First come named turns, each shown by rows before and after it. For each pair of rows after them, which turns, in which order, take the first row to the second? The first pair is done for you.
D (before => after):
[-26, -31,  31, -29,  -6,  26,  -1,  32,   2,  -5, -18,  -8,  -7, -11,  -6,
  10,   6,   1,   8,  -3, -13, -16, -23, -27, -24,  31,  25, -12] => [-36, -27,  30, -23,   1,  23,  14,  31,  19,  -7, -13, -16, -16,   3,  -6,
  19, -14,  -4,   3, -13, -21, -21, -18, -20, -17,   7,  31,  -5]
[ 18,  13, -16,   5,   3, -35,  -4,  -7,  21,   3,  27,  -2,   7,  10,   4,
   3, -16,  -6, -11,   3, -12,   4,  22, -12,  24, -23, -11,  11] => [ 24,  14, -17,  -2,   2, -34, -19,  -6,   6,   9,  29,   2,  15,  -1,   3,
  -8,   4,  -4,  -8,   9,  -5,  12,  22, -19,  23,  -8, -23,   8]
[  0,   9,   7,  12,  -5,   1,  -8,   9,  -9,   3,   0,  10,  24, -16,   4,
  -9,   6,  15,   4,  18,   2,  20,  -8, -22,  16,  19, -13,  -3] => [ -2,   9,  12,  18,  -5,   5,   4,  12,   1, -12,  -8,   7,  19,  -7,   6,
   1, -10,  16,   3,  19,  -1,  19, -14, -21,  18,  13,   3,   1]
[ -4,  12,  -4,   8,  10,  -3,   9,  -3,  18,   9,  14, -14,  -5,  17,   2,
  -1, -12,  -4,  -6,  -7, -14,   3,  23,   7,   9, -18,   9,   9] => [  8,   9, -10,   2,  17,  -6,  -1,  -7,   5,  21,  17, -14,   0,  10,   0,
 -13,   6,  -3,  -4,  -7, -10,   1,  27,   6,   8, -16,  -6,   7]
X (before => after):
[-15,  10,  10,   5,   6, -10,  22,  -3,  24, -14,   8, -10,   4,  11,  10,
  17, -18,  -4,  -5,   1, -24,  11, -10,  10,   9,  -1,   6,   5] => [ -5,   9,   4,  -9,  -5, -13, -11,   9,  -9, -14,   4,  -9,  22,  -9,  17,
   8,  16,   9, -18,  10,  -5,  17, -17,   5,  26,  -7, -10,   0]
[-13,  12,   8,  11,   6,  -6, -19,  -1,  -7,  17,  10,  -6,  -4,  -4, -17,
 -13,   6, -25, -21,  -8,  13, -15,  -3,  26,  15, -28,  -4,   6] => [-19,  15,   9,  16,   8,  -3,  -7,  -4,   4,  17,  13,  -6, -12,   1, -20,
 -10,  -4, -32, -16,  -9,   5, -21,   2,  26,   7, -29,   2,   7]
[  1,   4,  -2,   2,   6,  -1,  16, -13,  18,  14,  10,   5,  -4,   5,   0,
   2,  -8,  -7,  12,   6, -16,  -2,   7,  -5, -16,   2,   4,   2] => [  3,  18,  -6,   1,   0,  -7,  -1,   1,   9,  -2,   9,   7,  16,   0,  10,
   2,  -9,   7,   3,  15,  -3,   6,   2, -17,   7,  -9,  -1,   1]
[ 16, -13,  14, -20, -30,  23, -14,   4, -30, -11, -13,   4,  13, -31,  18,
  -2,  17,   1,   1,  11,  10,  35,   0, -15, -28,  27,   2, -19] => [  5, -19,  19, -14, -17,  31,  18,  -9,   3,  -3,  -8,   2, -10, -15,   5,
   3,  -6, -16,  16,  -3, -10,  24,   7,  -4, -52,  43,  12, -17]
H (before => after):
[  3,  20, -16,   4,   3, -17, -11,   7,  -4,  -1,   7,  -2,  18,  -2,  13,
   1,  -1,   7, -14,   3,   8,   2,   5, -11,  26, -37,  -7,   4] => [-19, -11,   5,  10,  -2,  22,  21,   2,   1,  -6, -17,  -6, -17,   8,  -6,
   6, -11,  -9,  -7, -17,  -3, -13,  -5,  19, -16,  -2,  19,   1]
[-38, -17,   2,  12,  16,  17,   5,  17,  -7,  15,  12,   1,   0,  -1,   3,
 -20,   2,   3, -17, -16,   2,  -7,  -7,   7, -14,   3,  -2,  -1] => [-27,  -6,  -2,   6,  19,   5,  -6,  13,  -7,  24,  21,   7,  13,  -7,  10,
 -25,   9,   8,  -8,  -3,   4,  -1,   1,  -7,  -9,  10, -16,   1]
[  2,   8,   2,  -8,  11,   7,  -8,  -5, -13,  20,   2,   0,  -7,   1, -15,
 -19,  18,   1,  10,   7, -10,   2,   9,  -1,  -7,  -6, -25,   5] => [ -3,  11,  -4,  -7,   9,   7,  -6,   7, -12,   8,  -6,  -5,  -9,  11,  -8,
  -7,  11,   6,  -4,  -1,  -7,  -5,   3,   9,   7, -33, -17,  11]
[ -7,  16,   1,  -5,   0,  -3, -14,   6,  -7, -14,   2,  -8,  -2, -11,  -8,
  -4,  -9,   6,   0,  10,   4,  -6,   5, -26,   2,  -3,   9,   6] => [-13,   9,   7,  -3,   0,  10,  -5,   6,  -5, -17,  -6, -11, -10,  -8,  -9,
  -1, -13,   3,  -3,   6,   0, -10,   1, -20,  -5,   0,  17,   7]
Now pairs of rows:
Each pair is 2 to 3 turns apart.
[ 11,   8, -15, -12,  18, -23,  -9,  -7,   9,  28,  32,   8,  10,   1,   2,
  -9,  10,  -7,   4,   5,  -5,  -1,  17,  -4,   7, -14, -26,   5] => [-11, -24,   5,  -7,  13,  22,  16,  -8,  -3,  16,  -2,   5, -19,   9, -13,
  -3,   5, -15,   5, -13,  -8, -14,   0,  25, -32,  16,   1,   1] -> H X H
[  2,   6,  10,  -1,  -5,  -3,  -9,   9,  -5, -13,  -8,  11,   3,  -5,   3,
   6,  10,   7,  11,  16,   0,   6,  -5, -15, -11,  29,   2,  -7] => [ -8,  11,   5,   9,   2,  -6,  12,  10,  14, -17,  -2,   5,  -7,  13,   2,
  21, -17,   2,   2,   7, -12,  -4,  -3,  -6,  -6,  -2,  15,   0] -> D D
[ 26,  21, -14,   7,   0,  -7,  14, -20,  10,  11,  24,   0,   2,  15,  -2,
  -7,  -6,  -1,  23,   4, -25,  12,   4, -17,  19,  -7,  -9,   2] => [  4, -14,   2,   3, -16,  33,  19,  -3, -23,  -5, -14,  -4, -22,  15, -13,
   0,   3,  -5,  13, -19, -13,  -3, -17,  21,  -3,   3,  13,  -4] -> H X H
[-18,  -7,  -4,  29,   5,  14,   6,   0,  26, -33, -26, -17, -15,   1,  -4,
  13,  -8,   9,   0, -10,  -1,   4,  -3,  20,  23, -33,  34,   9] => [-18, -24,  11,  25,  -3,  35,  -1,  -9,   8, -24, -35,  -9, -22, -13, -16,
  -4,  13,   5,  17, -10,  -1,   6, -11,  22,  -3,  19,  24,  -1] -> X H D
[  0, -11,  10,  10,  -5,  -8,   4,  23,   0, -39,  -7,  18,  23, -10,  -6,
  -4,  14,  18,   6,  20,  24,  26,   3, -29,   3,  -1,  10,   1] => [  4, -24,  10,   5,   0,  -3,  -4,  20, -15, -27,  -9,  18,  16, -18, -12,
 -18,  35,  14,   5,  12,  28,  23,   5, -17,  -2,   3,  -1,   0] -> H X H
[ 23,  16,   3, -20, -15,  -7, -28,  17, -31, -21,  17,   8,  18, -11,   8,
 -31,  13,  23,  -5,  34,  22,  31, -21, -26,  26, -12,  -9, -23] => [ -1,   0,  28,   1, -14,  24,  22,  -5,  10, -25,   5,  12, -22,   3, -13,
 -22, -24,   4,  20,  17,  -7,  22, -27, -18, -32,  53,  21, -26] -> H H X
[ -1,   0, -13,   3,   5,   2,   5,  -2,  18,  12,   2, -16, -23,  11,   3,
 -10,   5, -10,   4, -18,  -9, -27,  15,  14, -12,  -2,  -5,  -1] => [  8,  22, -19,   0, -10, -14, -15,  20,   3,  -9,   1, -12,   6,   1,  19,
  -8,   8,   9,  -8,   2,  11,  -9,   6,  -7,  20, -19,  -5,   1] -> D X X
[  1,  -9, -13,  -5, -11,  -2,   4,  -1, -12,  28,   4,   5, -15,   0,  -6,
 -21,  20,  -6,  -7,  -5,   5, -14,   6,  14,   4, -11,  -7,   6] => [  7,  11,  -9,   1,  -9, -15,   9,  -6,  12,  27,  19,  10,   0,   1,   2,
 -19,  -1,  -5,   3,  11,  -1,  -1,  11, -16,   8,   5,  -7,   8] -> D X H
[  2,  -1,  -9, -25,   8,   0,  -6,   6, -26,   5, -14,  -5, -12, -19,   4,
   1,   7,  23, -15,  -8,  -1,   1,  13,  18,  23,   6,   0,  -2] => [  1,  -1,  -8, -29,  10,   2,  -9,   2, -21,  11, -10,  -1, -12, -24,   2,
  -7,  10,  25,  -6,  -8,  -3,   1,  16,  14,  17,  22,  -5,  -3] -> H H
[  2,  -5, -17,  -9,   8, -21,  -2, -15,   5,  10,   8,  -4,   7,  -9,  -2,
  -3,  21,   0,  -8,  -5,  -2, -11,  -5,  18,  14, -21, -12,  15] => [ -4, -14,  -7,  -4,   9, -11,   9, -26,  21,  17,   7,   1,  -5,  -6, -10,
  -4,  14,  -8,  10,  -6, -12, -11,  -6,  15, -13,  17,  -9,  10] -> D X D
[ 20, -15, -20, -28,  18,  11,  -4,   4,  24,  25, -19,   3, -10,  -3,  13,
 -16,   8,   1,   2,  -4,  -2,  -3,  22,  36, -17,   9, -28,  25] => [ 19, -19, -19, -28,  10,  15,  -9,  14,   9,  17, -27,   0,  -8,  -5,  14,
 -16,  13,   4,  -7,  -5,   5,  -2,  17,  42, -11,   3, -26,  20] -> H H D
[ 31,   7, -18,  -6,   0, -30, -23,  11, -11,   9,  17,  11, -20,  16,  -1,
  12,  33,   8,  -8,  17,   9, -10,   5,  21, -19, -22, -16,   4] => [ 17,  22,  -7,  12,  -9, -30,   2,  18,  22, -18,  11,  17, -20,  28,   6,
  29, -10,  14,  -2,  29,  -2,   2,  -1,   1, -22,  -8,  15,   3] -> D X X
[ 18,  14,  -8,  21,   3,  23,  19, -28,  21,  14,  28,  -5,   9, -18,  -5,
  11,  -7, -22,   7,  12, -12, -23,  -2, -28,  18,  32, -13, -15] => [ 14,  11, -19,  22,   0,  20,  20,  -8,  13,  -2,  21, -16,  13,  -9,   1,
  25, -13, -15, -26,   0,  -3, -37,  -7, -10,  46, -25,  -7, -11] -> X H D
[ -3,  -9,  14,  18, -11,  15, -16,  -4, -21,   4,  -1,   0,  -3, -20,   0,
  -5,  16,   3,   5,  12,   9,   7,  -9,  -3, -17,  30, -17,  -3] => [-15,  -4,  14,  31,   3,   8,  17, -13,  18,   1,   7,  -7, -22,   5,  -3,
  14, -17,  -5,   4,   4, -11,  -3,  -3,   4, -22,  13,   2,   5] -> X D
[-15, -14, -14, -12,   0,  10,   9,   6,  -3,   9, -22,  -7, -14,   3, -17,
   8,  -4,  16,  -6,  -2, -11,   4,   2,  43,  13, -21,  -3,  -3] => [-16,  -9, -13,  -5,   4,   2,  16,   3,  11,  15, -18,  -9, -16,   6, -21,
  12, -15,  14,  -1,  -3, -17,   1,   4,  37,   8, -20,   2,  -1] -> D X
[ -3, -13,   8, -10,  14,   5,   8,  -6,   2,  10,  -8,   4, -12,   0, -10,
  -2,  10,  -2,   3, -12,  -2, -15,   6,  26, -14,  -5,   3,   0] => [ -1, -14,  10, -12,   9,   8,   1,  -5,  -9,   9, -11,   7,  -7,  -9,  -8,
  -8,  14,   1,   8,  -8,   4,  -5,   3,  21, -21,  10,  -1,  -2] -> D D
[ -3,  -5,   1,  -5, -30,  21,  11,   9,  -8, -26,  -8,  -2,  -2,   4, -17,
  13,  -7,  12,  -3,   7,  11,   3, -20,   3, -22,  20,  -1,   0] => [ 14,  12, -17, -12, -19, -12,  -7,   8,  -5, -14,  17,  -5,  21,  -1,  -5,
   9,   0,  18, -13,  19,  12,   8,  -7, -13,   9, -19, -20,   5] -> H X H
[ 16, -12,  -4,  -3, -12,   6, -28,  -3, -33, -21, -29,   8,  27, -30,  12,
  -6,  25,   3, -16,  10,  16,  -5,   7,   8,  16, -10,   8, -14] => [ -5, -27,  12,   8,  -2,  29,  12, -15,   0, -18, -35,   4,  -9, -10,  -1,
   6,  -6, -13,  -4, -10,  -4, -18,   8,  25, -23,  15,  28, -12] -> H X
[  0, -11,   0,   0,   8,   5,  -8,   0, -12,   7,  -7,  -4,  -6,  -3,  -7,
  -8,  17,  -5,  -4,  -5,   4,  -3,  -7,   6,  -9,   8,  -9,   0] => [ -1,  -6,  -3,   1,  -3,   4,  -7,  10, -14,  -8, -11,  -4,  -2,   2,   0,
   3,   8,   4, -11,  -5,  12,  -3, -12,   4,   4,  -9,  -2,   3] -> D H H
[ -8,   7,  -4,  -5,   4,  13,  22,   0,   3, -14, -17, -11,   6,   0,   4,
   6, -12,  -1, -11,  -4,   1, -12, -21,  -1, -10,  12,   7,  -6] => [  0,  23,  -8,  -3,   7,  -4,  10,  -3,   8, -11,  -6,  -4,  19,  -1,  10,
   4, -11,   6, -10,   6,   2,  -3, -12, -18,   5,   9,   0,  -3] -> H D H
[ -1,   3, -12,  -7,  14,  -6,   1,  -7,   7,  17,   8,  -5,  -8,   1,   2,
  -1,   1,  -2,  -3,  -6, -10, -12,  14,   8,   1, -23, -10,   5] => [  0,  -5,  -7, -10,  11,   2,  -4, -11,  -8,  26,   6,  -4, -13,  -5,  -4,
 -10,  13,  -1,   3, -11,  -7, -12,  14,  14,  -7,  -3, -15,   3] -> H D
